Each path below is one point turned by a fixed rotation once a step. After each direction that follows a path, write how fast that rotation turns it, in degrees each step (0 if it stays still).
Each turn is a multiple of 5 degrees from 10 to 175, or 0.
Each row of a path follows its step; steps can be skipped.
path 1
step 5: [ 0.57 -0.43  0.84 -0.22  1.45 -1.03  1.47 -1.68 -1.64  0.59  0.67 -0.40
 -1.34 -1.85  0.59  0.65  1.15  1.53 -0.22 -0.69  0.34 -0.38 -1.89  1.84
 -2.40 -1.55  1.39 -1.49  1.86 -0.39 -1.58 -2.16 -0.24 -0.60  1.01  3.05
  1.22  0.77 -0.37 -1.39  0.99 -0.56 -0.18 -0.42  0.04  0.47  0.31  3.41
 -0.35 -0.31 -2.73 -0.63  0.36  0.50]
step 7: [-1.13  2.14  2.84  1.23 -1.72  1.47  0.47 -0.48 -1.54 -0.76 -0.13  2.62
  1.31  1.31 -1.56  2.08  1.38 -2.15 -0.75 -0.46 -0.12 -0.73 -0.42  0.35
 -0.08  0.86 -0.49  0.67 -0.77  0.40  2.33 -0.37 -1.00  1.41 -0.69 -0.15
 -0.94  0.46  1.29  0.22  1.10  0.56 -1.22 -0.14 -0.10  0.72 -0.66 -0.24
  1.69  0.44  1.27 -0.07  1.29 -4.01]
step 13: [ 2.09 -1.33 -0.52 -0.49 -1.43 -1.07  1.97  1.01 -1.44  1.25  0.47  1.48
 -0.71 -1.08 -1.58  0.36 -0.13 -1.36  2.16 -0.32  1.04 -0.33  0.83  1.29
 -0.93  0.32 -0.66 -0.98  0.03 -0.35 -0.45 -0.07 -0.97  1.26  2.45  2.77
 -2.02  2.08 -1.84  0.12 -2.04 -0.18  0.08  0.47  0.12 -0.40 -3.23 -1.63
 -0.70 -2.02 -0.19 -0.28 -0.88 -1.09]
step 19: [ 0.00 -2.66  0.90 -0.04 -0.39 -2.15 -2.31 -0.87  1.26 -0.41 -1.32 -0.74
  0.70  1.00  0.69  0.89 -2.96 -0.77  1.87 -0.20  1.29  0.05 -0.05 -1.00
  0.56  1.12 -0.52  0.12 -0.54  1.07  1.91  1.13  0.32 -1.49  0.69 -0.91
  0.27 -0.08 -1.83  1.72 -1.07 -1.31 -1.46 -0.34  0.93 -1.78 -1.17  3.28
  0.98 -0.76  1.18  2.00 -1.33 -1.24]
step 21: [-0.15 -0.76 -2.39 -0.22  0.79  3.28  1.11  1.02  1.74  1.54 -0.19 -1.03
 -1.93  1.19 -0.49 -1.48  0.88 -1.22  0.53 -0.31 -0.06  1.72  0.05 -0.83
 -0.20  1.32 -0.26 -1.89 -0.89 -1.48 -1.07  0.55  3.50  0.95  0.90  0.52
  0.35 -0.05  0.17 -1.56 -0.46  0.98  2.82  1.09 -0.47 -0.44 -2.43 -0.59
  1.05  0.13  1.24 -0.53  1.74  0.83]
step 23: [ 0.66  0.46 -0.28 -1.19 -3.57 -1.40 -1.06 -2.13 -0.31 -0.53  2.14 -0.89
 -0.77 -2.36  2.25 -0.07  1.02  0.45  0.76  1.09  0.71  0.06 -0.16 -2.01
 -1.24 -1.64 -0.50  0.48  1.95 -0.28 -0.85 -0.99  1.49  0.11  0.62 -1.08
 -2.55  0.20 -0.44  0.49  0.20  0.77 -3.46  1.34 -0.49  1.77  0.35 -1.02
 -0.84 -0.26 -1.16  0.51  0.37  1.19]
step 26: [-0.51  1.19  0.14 -0.17  0.15  1.20 -1.11  2.53  2.12 -1.46 -0.23  1.99
  1.05  0.62 -0.64 -2.14  1.82  1.74  0.20  0.06  0.79  0.19 -0.31 -0.96
 -0.10  1.85 -1.19  1.18  1.01  2.47  0.15  2.19 -2.24  1.34  0.98 -2.27
 -1.90 -0.48 -1.25 -0.33 -0.33  0.72 -1.13 -1.80 -0.35  0.50  0.41  0.66
 -0.47 -1.16  0.77  1.37  1.89 -1.99]
Speeds:
[ 0.06 -0.53  0.10 -0.05  0.33 -0.04 -0.30  0.06  0.57  0.41  0.62  0.03
  0.01 -0.11 -0.15  0.36 -0.38 -0.42  0.23 -0.07 -0.63 -0.18  0.11  0.27
 -0.05  0.13 -0.41 -0.22  0.17  0.21  0.13  0.33  0.96 -0.25  0.66  0.01
  0.08 -0.47 -0.22 -0.24  0.09  0.08 -0.70  0.63  0.35  0.46  0.20 -0.37
 -0.16 -0.18  0.68 -0.04  0.06  0.12] => 170
[-0.32 -0.49  0.11  0.29 -0.22 -0.21 -0.65 -0.25 -0.48  0.12 -0.23  0.00
  0.38  0.18 -0.10  0.02 -0.23  0.56 -0.50  0.15  0.02 -0.15  0.15 -0.21
  0.88 -0.15  0.29 -0.22  0.06 -0.21  0.28  0.15  0.55  0.45 -0.45  0.36
  0.11 -0.54  0.22 -0.56 -0.14 -0.72 -0.24 -0.49  0.15 -0.45 -0.03 -0.36
 -0.22  0.09  0.27 -0.48 -0.13 -0.40] => 140
[ 0.14  0.49  0.07  0.27  0.30 -0.91  0.79 -0.06  0.23 -0.05  0.03 -0.29
 -0.07 -0.16 -0.19  0.26  0.08 -0.02  0.41 -0.02  0.14  0.36 -0.02  0.08
  0.63 -0.25  0.12  0.70 -0.14 -0.51  0.36  0.10  0.05  0.22 -0.26  0.08
  0.22 -0.08 -0.62 -0.59  0.25 -0.48 -0.28  0.35  0.00 -0.15  0.21  0.35
 -0.42 -0.51 -0.10  0.52  0.63  0.05] => 125
[ 0.34 -0.43  0.20  0.08 -0.25 -0.22 -0.17  0.28  0.11  0.67  0.01 -0.15
 -0.47  0.29 -0.36 -0.04 -0.13  0.63 -0.22 -0.42  0.30  0.15 -0.19  0.49
  0.62  0.11 -0.49 -0.05  0.37  0.08  0.05 -0.53 -0.17  0.19  0.00 -0.39
  0.04 -0.41 -0.17 -0.06 -0.23  0.42  0.18 -0.24  0.26  0.21  0.11  0.69
  0.02 -0.15 -0.06  0.75 -0.96  0.33] => 110
[-0.03  0.71 -0.16  0.79  0.24  0.31 -0.13 -0.16 -0.25 -0.14  0.46 -0.06
 -0.16  0.43  0.34  0.43  0.16  0.37  0.64 -0.62 -0.18 -0.02  0.22  0.03
  0.40  0.17 -0.64 -0.11  0.17 -0.29  0.07  0.11 -0.23 -0.50 -0.29 -0.07
  0.02 -0.19  0.02  0.16  0.54 -0.28  0.22 -0.07  0.25  0.11 -0.78 -0.07
  0.12  0.87  0.52  0.02  0.02  0.05] => 80
[-0.22 -0.01 -0.08 -0.22  0.07 -0.57  0.02  0.11  0.18 -0.30 -0.11 -0.94
  0.13 -0.36  0.25 -0.40 -0.47 -0.20 -0.08 -0.15  0.53  0.14  0.33  0.22
 -0.18  0.10 -0.01 -0.01 -0.44  0.29 -0.07  0.04 -0.14 -0.14 -0.02  0.10
  0.53 -0.30  0.10 -0.18 -0.62  0.57  0.46  0.11 -0.23 -0.19 -0.31  0.09
 -0.51  0.62  1.10  0.16  0.01 -0.40] => 40
[-0.62 -0.79  0.35 -0.10 -0.40 -0.48 -0.01  0.18 -0.06 -0.22  0.05 -0.25
  0.10 -0.99  0.43  0.47  0.13  0.16  0.77 -0.12 -0.21 -0.34  0.00 -0.22
  0.26  0.45  0.24 -0.44  0.30 -0.33  0.46 -0.48 -0.21 -0.41  0.30 -0.28
  0.14 -0.14  0.39  0.31 -0.09 -0.29  0.32 -0.03 -0.12 -0.01  0.32  0.17
  0.22  0.16 -0.37  0.10  0.36  0.27] => 80
path 2
step 4: [-0.61  0.23 -1.00  1.18 -0.24 -2.19  0.49  0.31  0.93 -1.46 -0.40 -0.52
  0.71  0.74 -0.33 -0.52  1.06 -0.17  0.67  1.11  0.99 -1.05  1.53  1.01
  0.44  0.54  1.21  1.33  1.04 -0.32 -0.57  0.69  1.18 -2.32 -0.31  0.80
 -2.37  0.59 -1.53 -2.22  0.07  0.66 -0.34  2.70  2.56  0.98 -1.51  1.95
  0.31  0.96  2.39 -1.55  0.96 -2.66]
step 7: [-0.87  0.38  2.96  0.64 -1.68  0.08  0.60 -0.87 -0.70 -1.61 -2.96  1.44
 -0.13  0.60 -0.03  0.90 -2.22 -0.04  1.18 -0.27  0.63  0.49  1.94 -0.76
  1.78  0.31  0.69  1.26 -1.04 -1.49 -0.74  0.26  1.82  2.24  0.56 -0.95
 -1.47 -2.26 -1.00  0.29  0.89 -0.25  2.51 -1.58  1.15  0.88 -0.62  0.14
  0.56 -0.66  1.58  1.04  1.08 -1.42]
step 8: [ 1.73 -1.81  1.81  0.38 -2.03  0.01  0.90 -1.45 -1.69 -2.16  0.76  0.11
  1.69  2.40 -2.16 -0.11 -1.06  2.39 -0.52 -0.94  0.78  0.08 -1.27 -0.85
 -0.14  1.88  1.84 -0.92  0.94  1.04 -0.68 -1.77  1.42 -1.68  0.55  0.37
 -1.88 -0.55  1.33  0.82 -0.58 -0.72 -0.97  0.38  1.44  0.53 -0.39 -1.40
 -0.41  0.54  1.51 -0.96 -1.73  0.05]
step 14: [-2.73 -0.91  1.57  0.33 -0.96 -0.69 -1.59  0.04  0.82  0.66  0.84 -2.83
 -2.33 -1.07 -1.16  0.88  1.27  1.32  2.08  1.58 -1.87 -0.21  1.00  1.39
 -0.18 -1.16  2.52  0.87 -0.70  0.32  1.50 -2.12 -1.61  0.62 -1.02 -0.02
 -1.10 -0.84 -1.38 -0.55 -0.03 -1.65 -0.14  0.85  0.58  1.27 -1.12  0.41
 -0.56 -0.02 -1.39 -0.96  1.51  0.27]
step 16: [-0.13  0.31  0.41 -0.18 -0.62  0.14  2.34 -2.19 -0.97  0.85  1.09 -0.49
  2.31  0.79  0.10 -1.97  0.56  0.71 -1.33  1.09 -1.37 -0.29 -0.01  0.68
 -0.08  1.41  1.17  0.16  1.20  2.48 -0.31  2.08 -0.11  1.26 -0.93  1.11
 -0.26  1.08  0.95 -1.70 -0.79  0.15 -0.75  0.58  3.45  1.57 -1.64  1.42
 -0.54 -0.77 -0.50 -0.49 -0.72 -3.09]
step 18: [-1.26 -1.10 -0.27 -0.97 -0.01 -1.84  0.00 -1.30  0.66  0.58  0.36  1.74
 -0.89 -0.64  0.84 -1.14  1.00  2.66  1.83  0.81  1.51 -0.36 -0.59  2.01
 -2.12 -1.20  0.84  0.03  0.00 -0.84 -0.79 -1.26 -0.85  0.21  2.42  0.41
 -0.55 -1.36 -0.01 -0.44 -0.77  1.58  0.02  2.02 -0.52  1.86  1.02 -0.74
 -0.39  0.12  2.27 -2.38 -3.02 -0.43]
step 26: [-1.23 -0.98  0.25  0.39 -1.81  1.19 -0.25 -1.15 -0.92 -1.41  1.45  0.64
 -0.10  0.95 -0.11  2.28  0.04  1.21  2.42  1.06  0.33 -0.46  0.11 -0.22
 -1.49 -0.71  1.09 -0.34  2.22  1.24  1.05 -1.91 -1.95 -0.95  1.18  1.10
 -1.53 -1.31  1.48 -1.41 -0.15  0.46 -2.31  0.66  2.34 -0.32 -1.02  1.65
  0.92 -0.38 -0.50 -2.76  0.96  1.12]
Speeds:
[ 0.23  0.17  0.11 -0.34 -0.28  0.35 -0.36  0.22 -0.04 -0.76  0.08 -0.37
 -0.15  0.06 -0.03  0.33 -0.45  0.18 -0.39 -0.30  0.18 -0.22 -0.34  0.55
 -0.23  0.45  0.19  0.25  0.29 -0.32 -0.22  0.09  0.42  0.23  0.77 -0.17
 -0.32  0.00 -0.13  0.09 -0.11 -0.42  0.06  0.13  0.19 -1.09  0.43 -0.04
  0.35 -0.81  0.04  0.20  0.14  0.28] => 25
[ 0.23  0.20  0.76 -0.04 -0.17  0.17  0.43  0.27  0.20  0.10 -0.25  0.55
 -0.13  0.02 -0.49  0.03  0.24  0.16  0.17  0.52 -0.07  0.11  0.25 -0.01
  0.05  0.21 -0.36  0.00 -0.80  0.05  0.47  0.12  0.35  0.10 -0.62 -0.35
  0.23  0.29 -0.24 -0.07 -0.26 -0.14  0.40  0.19 -0.60 -0.59  0.18 -0.16
  0.84  0.04  0.66 -0.21  0.50  0.22] => 145
[ 0.35  0.26  0.00  0.27  0.05 -0.52  0.10 -0.22 -0.19  0.09  0.35 -0.82
 -0.11  0.04 -0.35  0.21  0.15 -0.54  0.20  0.37  0.07  0.58  0.31  0.32
 -0.03  0.16  0.60  0.20 -0.24 -0.39  0.09  0.86 -0.25 -0.56 -0.06 -0.46
 -0.11 -0.28  0.04  0.17 -0.73  0.01  0.27  0.28 -0.24 -0.16 -0.56  0.34
 -0.46 -0.06 -0.20  0.47  0.30  0.21] => 140
[-0.07 -0.09  0.43  0.15 -0.18  0.01 -0.11 -0.15 -0.50 -0.03 -0.13 -0.40
 -0.25  0.52 -0.94  0.68 -0.36  0.14  0.14 -0.57 -0.53  0.15 -0.57 -0.23
 -0.30 -0.28  0.12  0.35 -0.21  0.46  0.24 -0.74  0.00  0.00 -0.45 -0.25
 -0.08 -0.08  0.35  0.01  0.07  0.01  0.64 -0.58  0.10  0.39  0.06 -0.25
 -0.15 -0.33 -0.26  0.25  0.32 -0.24] => 55
[-0.14 -0.30 -0.47  0.15 -0.21 -0.02 -0.44  0.27  0.08 -0.30  0.53 -0.04
 -0.11 -0.08 -0.26 -0.55  0.15 -0.16  0.65 -0.31  0.23 -0.51 -0.42  0.66
 -0.33 -0.52  0.48 -0.59 -0.08 -0.38 -0.08 -0.56 -0.13 -0.21 -0.05 -0.26
  0.27  0.52  0.03 -0.04  0.17 -0.10  0.23  0.66 -0.26 -0.01 -0.30 -0.49
  0.08  0.41  0.48  0.30  0.48 -0.27] => 80
[-0.10 -0.10  0.03 -0.50  0.75  0.93  0.41 -0.16  0.19 -0.21  0.32 -0.34
 -1.10  0.21 -0.08  0.26  0.33 -0.16 -0.27  0.32 -0.24  0.21  0.21 -0.14
 -0.27  0.30  0.14 -0.57  0.32 -0.11 -0.21 -0.03  0.14  0.22 -0.38 -0.22
 -0.15 -0.06 -0.11 -0.13  0.04 -0.43  0.31  0.25  0.25  0.23  0.01 -0.26
 -0.53  0.11  0.60 -0.09 -0.55 -0.23] => 170
path 3
step 0: [-0.94  1.93 -1.17  0.07  2.06 -0.02 -0.60 -0.32  0.31  0.73  0.60 -1.01
 -1.24  1.90  0.67  0.27  0.56  0.79  1.55 -2.38  0.25  0.04  0.15 -1.49
 -0.05  1.42 -1.16  1.45 -1.35 -0.97  1.98 -0.30 -0.97 -0.93  0.01 -1.40
 -0.75  0.23  1.03 -0.95  0.43 -0.97  0.03 -0.37  0.42  2.14 -0.78 -1.25
 -0.73 -0.35 -1.81 -1.48 -0.04 -0.11]
step 1: [ 0.12  0.22  0.10 -1.52 -0.08 -1.86 -0.27 -0.41 -0.99  0.77 -2.43 -0.72
  0.80  1.23 -1.21  0.68 -0.61  0.64  0.83 -0.45  1.43 -0.71  1.01  0.57
 -0.06 -0.76 -0.52 -2.55 -0.86 -1.16  0.79  0.96 -0.54  2.47  0.40 -0.76
  1.29 -0.90  1.29  1.17 -0.86  0.80  0.85 -0.25  0.58  0.02 -0.87 -0.73
 -1.63 -0.30 -1.38 -1.94  0.24 -1.79]
step 6: [-0.45 -1.17  0.56 -1.21 -0.22 -0.86 -1.36  0.75  0.23  1.41 -0.30  0.01
 -0.46  1.26  1.25 -0.15  1.29  0.98 -0.37  1.65  0.69 -0.45  0.88 -1.60
 -1.26  1.57 -0.60  1.97 -1.04 -0.65 -0.85  0.08  0.25  2.69 -0.13 -0.67
 -0.60  1.39  0.73  1.20  1.50 -0.66  0.27 -0.31  1.51 -2.47  0.40  0.85
  1.34  0.98 -0.47 -0.97  0.94  1.54]
step 9: [-0.14 -1.73 -0.37 -0.19 -0.34 -0.49 -0.48 -0.52  0.16  0.32 -1.83  1.18
  0.96  0.27 -1.01  0.65 -0.07  1.78  1.02 -0.60 -0.23  0.24 -1.31  1.33
  0.25  2.41  1.11 -1.32  0.07 -0.11  0.57 -0.41  0.05 -0.17 -1.69 -0.63
  1.27 -2.08  1.39 -0.08  1.01  0.85  1.18 -0.38 -0.43 -0.47 -1.88 -0.59
 -2.51  1.78 -1.07 -2.09 -0.13  0.02]
step 11: [ 0.92  1.68  0.07  0.03 -0.37 -1.28 -0.35  0.10  0.59 -0.59 -0.58  1.67
  0.85  0.00 -0.32  0.66  0.69 -0.77  1.48  1.55 -0.48 -1.66 -0.13 -1.25
 -2.44  0.49  1.44  1.41  1.10  0.06  1.87  0.83 -1.57 -0.10 -0.71  0.63
 -1.29 -0.46 -1.08 -1.69 -0.18 -0.99 -1.82  2.83  1.30  0.91  0.51  0.08
  0.33 -0.81 -0.35 -0.54  1.12  0.12]
step 13: [-0.42 -1.10  1.13 -0.48 -0.44 -0.24 -0.91  0.25 -0.48  0.64  0.01 -1.44
  1.60  0.10 -0.92 -0.23 -0.26  0.74  0.04  1.38 -1.03  0.63  2.16 -0.48
  0.44  0.01  0.68 -1.32 -2.10  1.63  0.51 -1.64  2.34  1.00 -0.73 -1.11
  0.03  0.23  0.99 -2.68 -1.79 -0.68  0.49 -1.10  0.84 -0.17  0.60 -1.22
  0.35 -0.04 -2.02  0.73  0.70 -1.46]
step 19: [ 0.12 -0.23 -0.07 -1.06 -0.46 -0.29 -0.57  0.20 -2.46 -0.57 -1.55  0.20
  1.18  1.79  0.58  0.56  0.62 -1.16 -0.45 -0.91 -0.04 -1.83  0.44 -1.59
  0.18 -0.73 -0.54  1.53 -0.35  1.00  1.02  1.27 -1.43  0.29 -2.25 -0.88
  0.15  0.37 -1.90 -2.24 -1.07 -1.43 -1.76  1.50 -0.49  1.38  0.80  0.40
 -1.19  1.05  0.11  0.38  0.16  0.29]
Speeds:
[-0.66 -0.03  0.23 -0.30 -0.20  0.03  0.04  0.28  0.32 -0.36 -0.01 -0.14
  0.27 -0.27  0.36 -0.52  0.17 -0.23  0.33 -0.10  0.17  0.36  0.14 -0.14
 -0.19 -0.34 -0.31  0.04 -0.19  0.32 -0.12  0.66 -0.04  0.09 -0.76  0.23
  0.18 -0.39  0.30  0.30  0.52 -0.32 -0.21 -0.31  0.39 -0.15 -0.64 -0.40
 -0.13  0.18  0.33  0.68 -0.53  0.80] => 35
[-0.20 -0.22  0.16 -0.75 -0.39  0.24 -0.25 -0.58 -0.42  0.25 -0.68 -0.31
 -0.24 -0.64 -0.03 -0.20  0.01  0.37  0.11 -0.01 -0.28 -0.18  0.19  0.70
  0.69 -0.07  0.03 -0.13 -0.15  0.04  0.41  0.02 -0.23 -0.29 -0.01  0.13
 -0.82  0.37 -0.50 -0.18  0.11  0.74  0.16 -0.27 -0.02  0.08 -0.22 -0.11
 -0.28  0.03  0.34  0.15  0.32  0.43] => 60
[ 0.27  0.01 -0.60  0.20  0.00 -0.01  0.37 -0.16  0.14  0.12 -0.21  0.49
  0.41  0.30  0.35  0.67  0.05  0.04  0.28 -0.54 -0.48  0.21  0.29 -0.43
  0.69  0.18  0.18 -0.09  0.58 -0.25 -0.45 -0.03  0.08 -0.07 -0.77  0.18
 -0.24  0.29  0.38  0.27 -0.29  0.09 -0.16 -0.58  0.09  0.71 -0.26  0.19
  0.26  0.32  0.11  0.05  0.53  0.40] => 70
[ 0.17 -0.33  0.64 -0.33  0.36 -0.32 -0.01 -0.58  0.21 -0.25 -0.40  0.41
  0.01  0.32 -0.13 -0.32  0.49 -0.81  0.08  0.46  0.25  0.23  0.15 -0.18
 -0.43  0.70  0.46 -0.37  0.03  0.14 -0.53 -0.36  0.10 -0.25 -0.51 -0.09
 -0.16  0.17  0.10 -0.90  0.33  0.51 -0.01  0.01  0.09  0.16  0.28  0.12
 -0.06  0.27  0.04  0.23 -0.20 -0.17] => 10
[-0.34 -0.20 -0.06 -0.12  0.03 -0.47 -0.12 -0.11 -0.22  0.52  0.47  0.36
 -0.41  0.07 -0.30 -0.05 -0.38  0.24  0.16 -0.03  0.20 -0.33 -0.13 -0.09
 -0.21  0.20 -0.31  0.77  0.08 -0.56  0.03 -0.36  0.01 -0.15 -0.73 -0.42
 -0.33 -0.64  0.70  0.52 -0.02  0.89  0.66  0.22 -0.05 -0.20 -0.04 -0.08
  0.22 -0.04  0.23  0.24 -0.19 -0.06] => 125
